One turn moves every row onto another: examples first, then more rows asked:
j_775: 21	-10	-24	13	-16	30	-18	10	-2	3	18	-19	10	4	4	4	13	-4	-1	25
j_721: -23	8	-20	-9	-8	1	23	-11	21	1	-6	17	16	10	-1	12	-3	-28	7	19
j_388: 14	-12	-31	-9	18	-6	8	-10	1	-11	13	-1	17	-42	1	-7	0	-7	-17	3
j_538: -26	-4	-13	-3	-13	4	23	-8	18	17	-2	15	19	8	-12	10	4	-33	9	22
j_396: 19	-6	-22	7	-3	31	-14	10	-2	-4	19	-14	10	14	4	5	11	-10	0	30
j_580: 28	-1	-11	3	-2	30	-9	10	-4	-9	18	-18	10	2	-1	12	11	-6	0	27
j_967: 3	-8	24	19	-6	-4	-18	-9	33	33	2	9	-4	20	-8	5	-4	3	-10	-29
j_407: 3	-11	26	19	-8	2	-18	-5	25	29	6	18	-2	27	-9	2	-9	2	-4	-23
j_252: -20	-4	-12	-9	3	1	29	-6	11	5	1	16	22	6	-12	8	0	-36	7	22
j_232: 8	-19	-28	-9	8	-11	11	-13	8	0	9	0	14	-50	-1	-4	4	-7	-19	-2
j_973: 19	-10	8	23	-11	1	-15	-1	-7	21	-6	0	19	-5	0	-21	-20	27	9	-33
j_490: 11	-2	7	23	-13	1	-12	-3	1	25	-16	-7	19	-1	0	-18	-17	26	10	-35
j_104: 24	-3	-25	11	-16	23	-6	9	-4	-11	7	-21	15	11	10	11	11	-7	4	25
j_428: 20	-30	26	22	-7	-22	15	-1	7	28	-13	-9	22	-3	-15	8	3	-3	-4	-36
j_31: 17	-33	27	19	-4	-25	17	-2	6	27	-7	6	23	-3	-17	5	-3	-4	-4	-34
j_390: 11	-4	-17	-16	20	-5	10	-13	8	-12	12	5	11	-45	-5	4	-1	-4	-16	5
j_381: 20	-23	24	19	-6	-23	21	1	-4	31	-8	-2	25	-5	-2	2	8	-1	4	-39
j_612: 10	5	7	20	-10	0	-15	-3	-1	28	-2	3	13	2	13	-21	-9	24	10	-38
j_551: 5	-9	28	17	-3	-7	-9	-5	26	36	11	14	-3	23	1	6	7	-4	-8	-31
j_250: 17	-12	-28	-10	10	-13	11	-12	13	-15	7	-1	11	-37	5	9	7	-9	-24	0
j_939: -17	11	-5	-10	-1	10	26	-5	9	3	-4	14	21	4	-14	13	-2	-27	14	27

j_721 goes to -> j_104
j_538 goes to -> j_775
Where do these go?
j_580 goes to -> j_390
j_973 goes to -> j_31
j_381 goes to -> j_551
j_388 goes to -> j_252
j_967 goes to -> j_490

One turn moves every row onto another: examples first, then more rows asked:
j_57: -2	-1	8	8	24	28	16	-9	13	-6	25	-4	14	5	27	16	-11
j_467: -16	-16	28	13	-4	-15	-12	15	-10	-13	11	-12	-24	8	3	9	-12
j_41: -12	17	-26	12	23	11	-8	-8	10	0	27	-14	11	18	-12	12	17
j_811: -24	13	7	14	5	27	-4	-12	12	-16	16	-23	5	-2	20	7	-3
j_374: 8	5	-12	5	-20	-14	6	-2	4	9	-19	6	-35	7	-6	-9	-14
j_99: -44	0	-3	0	-15	-10	0	8	-1	11	5	0	-21	27	1	-6	-16
j_749: -26	-4	-13	4	-32	27	-10	-1	4	12	3	1	17	-9	1	-6	-5
j_915: -32	14	0	6	21	8	9	-14	6	-3	1	-5	10	-33	5	-11	19
j_900: 18	11	-21	8	18	4	-7	12	-3	11	22	20	16	12	-33	-10	7
j_83: 25	4	2	7	40	23	-6	-7	-4	0	6	-7	21	15	-1	-2	2
j_921: 4	5	-28	-3	21	-24	-10	12	-5	20	-3	-16	9	17	-26	-6	11
j_295: -4	13	22	-6	13	-3	-6	-1	16	-6	-7	-3	-25	-10	11	-27	-10
j_469: -19	-6	-33	4	15	5	0	2	-23	-3	21	17	14	9	-26	22	10
j_420: 28	-3	-28	-4	4	23	6	7	20	8	-10	-6	5	16	-13	-1	13
j_15: -31	-19	6	13	7	-20	30	3	-7	15	3	-1	10	-13	-14	15	-7
j_443: -23	2	16	2	-12	18	-17	4	3	-4	15	9	5	-22	28	-13	-9
j_731: 0	-7	2	14	26	18	7	-31	24	6	27	-21	3	13	3	3	7
j_544: -9	-6	-18	16	11	-6	2	-7	-38	16	17	21	7	15	-23	14	-3
j_926: -12	-33	-5	6	0	-23	-9	10	-14	8	-21	-8	-8	-7	-18	-4	16
j_158: 16	15	-23	-5	15	6	-16	2	17	5	-13	-4	4	2	19	-29	12
j_88: 3	16	10	22	20	20	15	-19	25	-6	21	-4	7	8	12	0	-17
j_410: -22	5	-6	2	4	-12	-2	5	-17	0	-17	-6	-46	18	3	-6	7
j_200: -34	-18	12	-5	-14	6	-8	-16	-1	14	7	-7	-7	-10	22	-1	23
j_514: -16	-22	-9	11	19	-22	-2	5	-29	4	22	20	11	-16	-10	15	4
j_281: 38	-14	-5	1	-21	-4	-7	0	-9	7	-4	1	-21	6	2	-3	9
j_465: 14	4	-16	11	-24	4	6	8	-2	-3	14	-2	-19	12	0	-7	33
j_756: -31	9	-1	-6	14	-17	4	-1	-16	2	16	22	-21	-7	16	-25	-10
j_198: -2	0	-25	-8	21	-4	5	-15	-27	-14	18	35	7	14	-14	2	9
j_867: 36	-7	6	-2	31	9	-3	1	6	7	-6	3	-6	-20	1	-12	2
j_69: -30	-8	-1	11	-18	2	24	-5	-22	-21	-15	2	-6	-14	1	1	1
j_819: -11	-5	4	5	-4	-1	-30	1	12	28	-10	-22	-17	4	1	-18	-20
j_413: 1	-11	-22	9	6	15	-29	24	-2	0	-1	-12	3	6	-26	3	21
j_346: 32	15	2	13	-2	-5	10	-10	13	7	-2	-8	13	21	-3	-8	-23
j_957: -2	-20	16	13	18	-22	19	-1	-10	4	-5	-18	5	1	0	15	25
j_790: -46	-1	-8	2	10	13	-2	10	-2	-7	12	-4	22	-15	-8	-9	-20
j_999: 25	-9	-7	-2	-37	-1	1	2	4	1	9	-3	-2	26	-9	-8	-10
j_351: -27	-15	22	1	10	-21	1	-6	-2	8	2	-27	-12	2	11	13	17
j_862: -10	19	-4	-3	21	-9	-3	9	-8	3	9	22	-31	15	8	-15	-18
j_350: -4	24	-11	16	22	17	14	10	0	-5	-7	1	15	5	-29	-13	-24
j_875: 28	-16	-32	-8	7	-3	-9	-1	-19	5	3	22	11	-3	4	-1	16
j_115: -11	8	-9	9	6	4	4	-23	-30	19	18	7	8	15	-30	14	-12
j_454: -24	-6	23	-4	8	-24	29	1	-15	1	8	16	-1	-4	17	-6	-5
j_349: 22	6	-5	6	-29	3	2	0	6	5	2	2	-27	15	1	-4	19
j_770: 12	-17	9	7	20	20	12	-6	19	-5	14	13	3	10	28	15	-16
j_785: 0	7	-8	-1	24	-3	-3	4	9	0	-5	-1	50	-2	-1	-4	-9
j_195: -31	-5	0	5	2	6	-1	-12	6	13	22	10	-34	-29	-2	-8	-13
j_556: -16	-11	-9	-7	10	-24	6	35	-23	-15	-14	12	5	7	-2	1	-9
j_758: -37	-12	-5	6	-37	-2	5	6	2	2	-12	3	11	0	3	-6	-13

j_811 goes to -> j_374
j_544 goes to -> j_57
Where do these go?
j_420 goes to -> j_900
j_195 goes to -> j_467
j_770 goes to -> j_465
j_346 goes to -> j_875
j_867 goes to -> j_413
j_731 goes to -> j_999
j_785 goes to -> j_158
j_756 goes to -> j_351
j_295 goes to -> j_926
j_410 goes to -> j_15
j_99 goes to -> j_454
j_281 goes to -> j_469
j_957 goes to -> j_749
j_819 goes to -> j_556

